0: [169  99 136 125 113 155 119 174 118]
1: [143 168 160 110 184  83 202 110 161]
2: [127 117 172 135 113 152 175 128 126]
3: [136 114 115 105 104 104 138 136 145]
4: [109  32 206 255  59 129 131 201  33]
5: [178 112 119  93  99 136 134 151 105]
6: [191 160  96 133  92  20  77  96 107]
7: [ 44  51  82 122 132 139  82 127 139]
8: [135 107 167 134 135  95 126 124 165]
9: [120 101 144 158  70 166  77 108 107]
10: [124 170 113 110 158 115 166 144 101]
11: [156  83 106 119 113 104 131 142 176]
12: [122 174 120 118 157  91 171 129 135]
13: [157  73 148 157 122 154 136 169 116]
14: [121  51 103 102 122 107  95 136 153]
15: [ 82 167  93  44 139 130 133  97 164]
16: [177 146 154 168 122 150 157 128 103]
17: [117 148 138  90  73 101 100 179 139]
18: [ 54  97 168 110  86 114 136 173 129]
19: [145 196 142 144 138 123 104 178  96]
20: [106 103 155 128 150 171 139  98 121]
21: [ 89 125 213 148  96 114 136 183 191]
22: [133  94  93 118 117 101 149 141 134]
23: [ 52 120  90 106 109 118 154  76  82]
24: [201 146 117 121 131 118 136 134 144]
25: [102 135  92 141 150 111 120 127 102]
26: [132 200 134 118 181  48 111 119  98]

[ 95  35  98  57 158 104 142 115 130] 14 22
[116 225 139  33 117 213  62 111 143] 15 17
[ 77 102 171 135 111 145 125  77 148] 20 2
[104 132 113 161 144 143  90 118 135] 25 20
[108 127  98 197 165  89 166 172  96] 25 10
[126 117 119 179 157 147  91 136 146] 25 8
[137 180 135  63 120 156  90 114 155] 15 17
[185 162  95 124 129  99 101 131 148] 24 3
[120 164  97  43 104 138 104 130 149] 15 17
[144 106 173 151 132 104 140 118 139] 8 2
[109 138 110 139 108 135 124 128 117] 25 3
[113 166 121  91 155 108 183 146  88] 10 12
[136 185 132 143 133 137 112 156  99] 19 10
[ 66  85  96 128 141 128 113 145 137] 7 25
[108 122 111 156 123 145  98 117 125] 25 9
[154  44 210 255  75  98 161 210  72] 4 13
[149  74 141 162 125 136 151 149 119] 13 0
[ 66 146 213 182 108 135 127 182 124] 21 18
[ 86 124 147 168 105 155  78 102 134] 9 20
[134  86 242 161 125  75  84 110 170] 8 21
[147 135 170 137 122 111 112 103 133] 8 3
[109  52  84  96 122 106  92 129 144] 14 7
[193 167 181 194 145 165 158 103 131] 16 2
[ 86 116  95  90 107 117 124  94 118] 23 3
[139  99 115 137 115 148 117 156 123] 0 13
